Some points:
[ 0.9 -0.5 -1.2 -0.4  0.5  0.6 -0.8  1.1 -0.3 -0.3  0.  -1.2  1.6  0.6
  0.6 -0.4  1.2  0.2  0.5  0.3  0.  -0.7  0.3  0.3]
[ 0.7  1.5  0.6  1.4 -0.3  0.1  0.2  0.6 -0.4  0.3 -0.3 -0.4  1.4 -0.2
 -3.7 -0.4 -1.2  1.  -1.1  0.4 -1.5  0.8  1.6  1.1]
[-0.3 -1.6 -1.1 -0.1 -1.8  0.4  2.5  3.9 -2.8  0.8 -0.4  0.3 -1.  -0.1
 -2.   0.2 -0.3 -1.1  0.3 -1.9  0.4 -1.1  0.4  0.5]
[ 0.1  1.1  1.3 -0.3  1.6 -0.1 -1.5  0.  -0.4 -0.1 -2.2 -1.7 -2.1 -1.2
  0.1  0.9 -0.9 -0.3  0.1 -0.3  0.2  1.1 -1.3 -0.2]
[ 0.5  0.6  0.1 -0.7  0.2  0.6 -1.   0.4 -0.2 -0.3  0.4 -0.1  1.3  1.1
  0.9  1.  -0.3  0.3  1.1  0.8 -0.2 -1.  -0.5  0.7]
[ 1.   0.6  0.6  0.1  0.4 -0.2  0.3  0.3  0.3  0.  -0.3  0.2  0.6 -0.8
  0.3 -0.9  0.5  0.  -0.2  0.7  0.4 -0.6 -0.5  0.6]
[ 0.8 -0.1  0.4 -0.4 -1.   0.3  0.   0.7 -0.2 -0.9 -0.6  1.1 -0.5 -1.3
 -0.4 -0.4  0.2 -0.8 -0.2  3.3 -1.6 -1.2  0.4 -0.7]
[ 0.  -0.4  0.9  0.1  1.1  0.1 -1.6 -0.2  0.6 -0.1  0.3  0.9  1.4 -0.3
  0.3  0.8 -0.1 -0.3 -0.9 -1.   1.4  1.1 -0.1 -1.9]
[-0.2  0.1  1.3  0.7  0.7  0.6  0.2 -0.6  0.   0.4  0.3  0.2  0.8  1.7
 -0.2 -0.2 -0.5  0.  -0.1  0.3 -0.3  0.1  0.3 -0.4]
[ 1.2  0.  -1.9  1.1 -0.6  2.   1.  -1.1  0.9 -2.1 -0.9  0.4 -0.2 -0.1
 -0.1  0.9  1.5  0.6  0.7 -1.2  1.4  0.6  0.3 -1. ]
[ 0.7 -0.6  0.3 -0.4  0.9  0.2  0.4  0.  -0.1  0.   0.5 -0.2  0.2  0.5
 -0.6  0.5  0.  -0.6 -0.8 -1.4 -0.9 -0.4  0.4  0.6]
[ 1.  -1.1  0.4 -0.3 -0.3  1.9  0.2  0.   0.  -0.2  0.3  0.9  0.  -0.7
  1.   0.2 -0.1  0.1 -1.7  0.6  1.8 -0.3  0.6  0.1]
[-0.1  1.7 -1.2  1.2 -0.3 -0.4  0.  -2.1 -1.1  0.2  0.  -1.1  3.6 -0.3
 -3.6  0.  -2.   1.9  0.   0.5 -1.9  0.2  2.6  1.4]
[ 0.2  0.  -1.2 -0.8  0.4  0.7 -2.7  0.6 -1.9 -1.2  0.7  0.5 -1.6  0.5
 -0.4 -1.8 -1.6  0.2  1.5  2.   1.   0.2 -0.3 -0.8]
[-0.4 -0.3 -0.3  0.3  0.7  0.7 -0.3  0.5  0.3  0.4 -0.5  0.3  0.1 -0.6
 -0.3 -0.9  0.3 -0.6 -0.7 -0.2  0.3  0.3 -0.3 -0.6]
[ 0.2 -0.4 -1.3  0.5  0.4 -0.6  1.   0.9  3.3 -1.1 -1.  -1.3 -1.1  1.
 -1.3  3.2  1.   1.8  0.2  0.1  0.4 -1.  -1.  -1.2]
[ 0.   1.   2.5 -0.1 -0.8  0.9  0.1 -0.3  0.  -0.3  0.6  0.4 -0.2  0.1
  0.9  0.1  0.7  0.1 -0.1 -1.9 -0.3 -0.3  0.5  0.8]
[ 1.2 -0.8  0.4  2.8 -0.8 -0.8 -1.6  0.1 -1.   0.  -0.2 -0.4  0.1  1.9
  0.4 -0.2 -0.9 -0.5 -0.1 -0.4 -0.2  0.5 -2.2 -0.9]
[-0.5  0.4 -0.2 -0.3 -1.5 -1.2  0.  -0.5 -0.1 -0.5  1.1  0.2  0.1  0.9
  0.2  0.2  0.2 -0.7  0.2 -0.4 -0.2 -0.3  0.4 -1.2]
[-0.4  0.4  0.6 -0.5  0.4  0.1 -0.6 -0.6  0.5 -0.1  0.1  0.6 -0.5  0.7
 -2.1  0.5 -0.2 -1.  -0.2  0.  -0.3 -0.1  0.2 -0.1]
[ 0.1  0.2  1.1  0.5  0.2 -0.1 -0.3  0.6  0.4 -0.3  0.8 -0.2  0.1 -1.2
  0.8 -0.1  0.5 -0.7  0.3  1.  -0.8 -0.6  0.2 -0.2]
[ 0.1  0.   0.   0.1  1.1  0.3  0.1  0.7  0.5  0.7 -0.5 -0.4  0.  -0.3
 -0.2 -0.3  0.3 -0.6  1.7  0.1 -0.6  0.3  0.   0.4]
[-1.4  0.9  0.8 -0.4  0.2 -0.7  0.5  0.3  0.5  0.4  0.8  0.3  0.3  0.
 -0.4 -0.1  0.4  0.6  0.1  0.6 -0.1 -0.2  0.  -0.8]
[ 0.7 -0.7 -0.5 -0.4  0.7  1.1 -0.4 -1.  -0.1  0.   0.6  0.9  0.  -0.1
  1.4  0.2 -0.5  0.5  0.6 -0.9 -3.7  0.4 -0.1 -1.6]
[ 2.1  1.5  0.1 -1.5  0.8 -2.9  1.3  1.  -0.1 -3.3  0.   2.4 -1.6  0.7
  1.2  1.2 -3.  -0.3  0.1  0.7  0.4  2.  -1.5  1.8]
[-1.   1.   0.  -0.9  0.   0.6 -0.4  0.2 -0.4  0.7  0.3  0.2 -0.2  0.2
  0.5 -0.7  0.5  0.  -0.1  0.  -0.9  0.  -0.6  0.3]
[ 0.   0.3  0.7 -0.2 -3.1  0.5 -0.1 -0.1 -0.8  0.3  0.2  0.7  0.6 -0.3
 -0.2  0.6  0.7  0.5 -0.1  0.3  1.8  0.5 -0.9  0.3]
[-1.   0.3 -0.5 -0.1 -0.3 -0.1 -0.5 -0.5  0.1 -0.5  0.6  0.1 -1.2 -0.8
  0.1  0.9  0.  -0.4 -0.9  0.4  0.2 -0.9 -0.5  0. ]
[ 0.7  0.2  0.1  1.6 -0.3 -0.5 -0.4  0.  -1.  -0.7 -1.4  0.2  0.5  2.
  1.  -0.1 -0.4  0.1 -0.6 -0.4 -0.8  0.5 -0.5 -0.9]
[ 1.4 -2.2  0.6 -1.6 -2.1 -0.3  0.9 -0.9 -2.1  0.2  2.2  0.5  1.1 -3.
 -2.9  0.3  0.2  0.7  1.5  0.  -1.7  0.4 -1.6 -2. ]
[-0.6  0.2  0.  -3.3  1.8 -0.3  1.6 -0.6 -1.1  0.7 -0.5  0.5  0.4  0.1
  0.2  2.4  1.6 -3.4  2.6  0.1  1.8  0.7  0.4 -1.7]
[-1.4  1.1 -0.6 -0.3 -0.5 -1.2 -1.  -0.1  0.3  1.4  0.1 -0.4 -0.1 -0.4
 -0.3 -0.2  1.8  0.5 -1.2 -0.1  0.1  1.2 -1.  -0.4]
[-0.4  0.6  0.2  0.7  0.   0.4  2.2 -0.9 -0.5  0.3  1.   0.2  1.1 -0.3
  0.7 -0.4  0.3  0.3  0.4 -0.3 -0.2  0.3 -0.6 -0.2]
[ 0.   0.5 -1.4 -0.7 -0.1 -2.3 -0.1 -0.2  0.1  0.8  0.4 -0.2  0.5  0.1
  0.6 -0.2  0.2  0.1 -0.5 -0.1 -0.3 -0.5  1.5 -0.7]
[ 1.9 -0.5  0.4 -0.1 -0.2  1.  -0.3 -0.5  0.3  0.8  2.3 -3.7 -3.8  2.2
  0.5 -0.5  1.8  3.3 -0.1  2.2  1.3  3.2  2.8  0.5]
[ 0.1  0.8 -0.4  0.9  0.8 -1.3  1.  -0.1 -0.3 -0.6 -0.1  1.1 -1.4  0.5
 -0.4  0.1 -0.5 -1.1  1.   0.1 -0.5  2.5 -1.6  0.5]
[ 0.2 -0.3  0.4 -0.6 -0.3 -0.4 -0.1  0.6 -0.6 -1.2  0.4 -0.5  0.5 -0.1
  0.3  0.8  1.2 -0.2 -0.1 -0.7 -0.2 -0.3  0.   0.8]
[-0.1 -0.5  0.  -0.5  0.7  0.1  0.5  0.1  1.1 -0.4  0.8  0.8  0.1 -1.7
  0.7 -1.3 -0.8  0.4 -0.3 -0.2 -0.3 -0.6  0.  -0.8]
[-2.9  0.3 -0.4 -0.2 -0.6  1.   1.1  1.8  1.2 -2.6  0.  -1.2  1.7  0.
  1.4 -1.2 -1.1 -0.5 -0.3  1.   0.   0.6  0.7 -0.3]
[ 0.1 -1.   0.   0.  -0.3  0.9  0.3 -0.2  0.3  0.2  0.5 -2.4  0.2 -0.6
  0.5  1.4 -0.1 -0.4 -0.6  0.5 -0.3 -0.5 -0.2 -0.6]
[-0.9  1.8 -2.1  2.7 -0.3  0.5  0.5  2.8 -2.1  3.6  0.1  2.5 -2.   0.7
  1.7  0.9 -1.4 -1.4 -0.1 -1.   0.8  0.3  2.7  0.6]
[ 0.  -0.6  0.2 -1.   0.5 -1.3  0.7  1.6 -0.5  1.8 -1.8  0.7  0.1  0.8
 -0.7 -1.2  0.  -1.  -0.3 -0.8  1.1 -0.5  0.9 -1.3]
[ 2.3  0.1 -1.2  2.2  0.4 -0.3  0.4  1.1  4.6  0.1 -0.2  0.1 -2.1  1.
 -0.8  1.9  0.6  3.1  2.7 -0.7  1.7 -1.6 -0.5 -1.1]
[-0.7 -0.2  1.1  0.4  1.8  0.1  0.8 -2.  -1.5 -0.5 -1.4 -0.3 -1.5  1.2
 -0.6 -1.1  1.1  0.  -1.   0.5 -0.5 -3.  -0.3 -0.6]
[ 0.3  0.9 -1.4 -0.6  1.   0.7 -0.1  0.2 -0.4 -0.1 -1.8  0.4  0.6  0.
  0.6  0.1  0.5  0.5 -0.3  0.  -0.8  0.7 -1.3  0.3]
[-2.3 -1.4  2.2 -0.8 -1.3 -1.4  0.3 -0.9  1.1  0.5 -2.9  1.1  0.1 -0.8
  1.4 -0.8  0.9  1.7  1.5  0.2 -0.1 -1.4  0.4  1.8]
[-1.5 -0.8  0.1  1.3  1.3 -0.6 -0.4 -0.6 -1.4 -1.5  0.5  0.6 -0.2 -1.2
 -0.3 -0.8  0.6  1.1 -0.5 -0.7  0.5 -1.5  0.1 -0.9]
[ 0.5  0.2 -0.1 -0.9  1.   0.   0.7  0.3  0.2  1.2  0.6 -1.3  0.5 -0.8
  1.4 -1.1  0.1  1.  -1.3 -0.6  0.   0.3 -0.9  0. ]
These points spread out most along one direction. Take the direction at right angles to it along which they spread out most. Go by this last direction. For each point below, how far along it does it lie, from 0 to 99? 50 is the average, and the first point above lies past it. One standard deviation of the points above along it is 16.
[ 0.5 -0.7  0.1  0.4  0.8 -1.2  0.2 -0.4 -0.4 -0.3  0.7 -0.3  0.1 -0.9
  0.8  0.1  0.6 -1.3 -0.1 -1.  -0.5 -0.2  1.3 -0.1] 47
[-0.1 -0.1  0.1 -0.4  0.7 -0.1 -0.4 -0.1  0.8 -0.1  0.8  1.1 -0.5 -0.1
 -0.9 -0.9  0.5 -0.7 -0.3  0.1 -0.7  1.6 -0.4  1. ] 50
[ 0.5  0.6  0.  -1.2 -2.2 -0.9 -0.4 -0.1  1.1 -0.3 -1.  -1.3  0.   0.3
 -0.1 -1.2 -0.4 -1.3 -0.3 -1.   0.   0.1  0.4 -0.3] 51
[ 0.4  0.6  0.7  0.7 -0.1  0.7 -0.6 -0.6  0.2  0.   1.4  0.2 -0.1  1.4
  0.1  0.6  0.9  0.1 -0.4  0.9  1.1 -0.3  0.3  0.9] 55
[-1.4 -0.5 -0.6 -1.5  0.7  0.1 -1.1  0.2  0.   0.4 -0.1  0.3  0.4  0.7
 -0.2 -0.1 -0.6  1.1 -0.5 -0.8  0.8  0.7  0.3  0.1] 49
[-0.8  0.2  0.   0.6  0.7  0.5 -0.8 -0.4 -0.7  1.3  0.4  0.   0.  -0.7
  1.1  2.4 -0.4 -0.6 -0.2  1.  -0.3 -0.3 -0.4  0.9] 44
[-0.9 -0.3  0.2 -0.6  1.9  0.2 -0.3 -1.  -0.8 -0.8  2.2  0.   0.3  0.4
 -0.9 -0.5 -0.9  0.1  0.1  0.   1.4 -1.1 -0.2  1.3] 56
[-2.6 -4.5  1.4  2.9 -1.9 -1.1 -0.6 -2.1  0.5  0.8 -3.7  0.4  0.7 -0.3
  0.5  0.2 -0.6  0.9  1.6  0.3 -0.5  0.   0.9  2.8] 63
[ 1.   1.7 -0.7 -0.2 -2.6  0.9 -0.4 -1.   1.3  0.3 -1.2 -3.2 -0.8 -0.8
  0.7 -1.9 -2.6 -0.7  0.6 -1.6  1.3  0.2  1.  -0.1] 56
[-0.9 -0.6 -0.8  0.   0.7 -0.6  0.3  0.1  0.5  0.8  0.4 -0.8 -0.2 -0.4
  0.2 -0.3 -0.5 -0.6 -0.8  0.9 -0.4  0.2 -1.5  0. ] 49
[-0.5  0.4 -0.2  0.1  0.1  0.7 -0.8  0.8  0.1 -0.3  1.3  0.6 -0.3 -0.3
  0.3 -1.2  1.1  0.6  0.3 -1.3 -1.2 -0.4 -0.8  1.4] 53
[ 0.1  0.4 -0.7 -1.1 -1.6  1.3  0.7 -1.4  1.6  1.1 -1.2 -0.3  0.1  0.2
  0.1 -0.5 -1.5 -1.3 -1.5  0.2  0.  -0.5 -1.4  0.3] 50
[ 2.1 -1.5  0.1  0.1 -0.3 -0.1 -0.5 -0.2  0.6 -0.1  0.8  1.1  2.  -0.8
  0.2 -0.5  1.3 -0.7 -1.5  0.8  1.2 -0.4  0.9  1.5] 59
